(in the rows, 128 means zero)
Each path below is one point turned by a fixed rotation once a step. After each direction that follows a path, write how fast that rotation turns it, in degrees each step (0 if it stays still).
Each turn is a multiple of 5 degrees from 10 to 175, or 0.
Each row of a path follows its step; steps can be skipped.
path 1
step 0: [125 138 126 133 134 131 121 122 130 126 124 132 135 130 125 124 123 137
 126 135 131 135 119 136 128 120 123 130 141 120 121 131 126 136 125 133
 134 129 122 117 119 146 126 129 127 121 125]
step 1: [126 134 133 137 135 137 124 122 132 124 130 124 133 133 130 130 118 138
 125 138 137 127 121 126 117 124 118 117 129 121 123 125 131 137 125 130
 120 122 121 130 119 135 123 136 127 125 123]
step 2: [128 146 124 136 126 132 126 112 131 121 122 133 129 129 128 134 120 137
 132 136 135 127 122 126 128 124 131 128 132 127 137 124 130 129 132 132
 122 116 121 126 123 128 121 135 138 122 122]
step 3: [135 139 124 128 132 127 122 114 136 125 122 128 130 132 130 126 123 121
 133 130 144 126 128 133 128 135 126 113 123 125 139 122 132 135 136 129
 125 120 121 130 124 136 133 125 132 121 122]
step 5: [121 130 122 123 122 122 129 122 126 127 117 122 122 132 124 123 117 117
 128 132 129 128 128 121 127 143 131 130 120 131 138 112 137 132 127 126
 132 125 124 121 129 131 132 132 137 125 119]
step 6: [116 128 125 126 129 122 128 128 123 129 124 115 129 138 125 115 123 123
 130 119 134 139 129 129 133 137 137 131 124 121 120 118 130 135 135 123
 129 122 129 120 136 135 128 125 132 119 124]
step 7: [124 125 132 130 128 129 128 134 121 138 124 120 124 127 122 131 120 122
 123 125 128 135 131 120 126 136 128 132 129 118 122 112 127 142 125 125
 117 124 133 116 131 134 122 121 130 128 121]
step 8: [120 135 136 132 129 127 124 126 112 138 125 127 130 130 128 129 123 127
 125 127 120 139 135 127 130 133 127 142 141 121 124 127 126 141 128 124
 132 118 123 120 123 134 130 130 133 127 121]
step 9: [122 128 135 131 140 134 120 126 126 134 129 128 134 133 135 124 109 134
 129 127 127 132 131 133 124 125 117 135 137 115 127 129 131 138 131 126
 126 130 129 123 127 141 127 117 132 131 125]
step 10: [128 140 133 140 136 138 120 129 125 124 129 129 131 129 130 137 110 132
 130 130 128 129 128 134 125 125 119 133 133 123 122 125 132 138 130 121
 124 125 117 120 127 124 119 135 128 134 133]
[128 131 129 129 129 130 128 126 128 128 131 128 127 132 127 130 130 129
 129 130 128 124 131 132 127 126 127 129 127 128 130 130 130 131 130 132
 127 130 127 129 128 128 125 129 130 129 127]  40
path 2
step 0: [138 132 131 120 132 133 137 134 118 130 130 136 134 129 129 138 116 130
 129 132 121 125 135 126 124 130 138 128 132 130 136 145 121 136 127 132
 124 123 123 136 127 136 112 124 125 131 135]
step 2: [133 127 127 123 127 139 130 128 132 131 120 136 137 116 129 141 133 131
 134 122 127 123 120 128 128 133 132 115 125 121 133 130 138 126 111 125
 126 120 129 135 115 129 127 120 139 127 124]
step 3: [128 139 135 129 130 138 135 126 125 124 124 134 113 144 127 123 126 132
 137 115 118 129 125 127 131 127 125 123 123 134 134 141 123 126 126 131
 126 139 127 136 126 131 132 119 140 131 128]
step 4: [131 118 141 124 123 147 128 129 124 124 136 132 122 132 124 126 125 132
 116 134 129 129 124 126 124 131 134 112 123 130 128 134 133 123 124 120
 123 134 138 120 120 126 127 125 118 117 123]
step 5: [126 138 128 120 122 140 126 126 118 116 130 132 119 130 129 130 135 115
 125 121 129 123 135 123 125 139 125 115 128 114 130 128 134 127 126 134
 132 122 133 133 136 117 127 128 133 133 138]
step 6: [128 131 139 124 116 133 134 130 123 129 116 127 126 133 133 122 128 127
 135 125 130 125 130 121 131 132 131 118 141 124 125 129 123 140 122 120
 111 139 117 125 131 121 124 138 128 123 119]
step 7: [129 118 126 123 120 131 123 136 136 125 136 140 111 127 130 129 134 130
 125 125 128 138 125 111 128 131 134 124 129 128 136 113 128 138 133 126
 129 132 135 136 135 129 121 126 132 133 118]
step 8: [123 128 131 125 125 126 124 131 113 127 116 131 128 124 136 128 123 131
 134 145 140 126 125 116 121 140 117 124 124 122 135 130 123 129 129 132
 123 132 126 130 134 132 116 112 132 127 132]
step 9: [128 124 133 120 133 138 123 116 122 146 127 137 134 132 129 121 134 134
 128 128 128 132 131 114 134 126 130 125 123 132 118 124 123 125 136 134
 115 131 130 141 140 124 127 136 130 129 130]
step 10: [134 120 124 126 129 138 128 121 125 119 130 127 131 116 134 124 134 133
 129 130 132 133 125 121 125 147 134 132 121 135 129 125 117 139 112 126
 126 120 129 129 134 140 134 132 136 121 130]
[129 131 127 129 127 126 129 127 121 129 126 128 126 130 126 129 126 128
 128 127 130 132 130 129 129 128 124 128 131 128 126 129 126 129 125 128
 130 130 128 126 127 131 128 127 130 129 129]  140
[127 127 129 127 128 129 124 124 124 129 125 128 130 127 128 127 130 124
 131 127 129 127 130 129 128 128 132 129 129 126 123 128 129 127 129 129
 128 125 130 128 127 128 128 131 128 126 131]  90
[128 128 125 126 127 128 127 126 127 123 131 130 128 126 133 133 129 127
 127 129 127 128 128 129 125 131 127 130 129 127 127 127 130 127 127 130
 128 127 129 130 126 131 129 127 128 130 125]  135
[131 130 129 125 129 130 127 127 125 127 132 124 131 129 129 126 129 127
 125 130 125 130 129 127 129 130 125 128 125 131 127 131 127 126 127 127
 127 127 130 127 130 127 128 130 126 129 131]  70
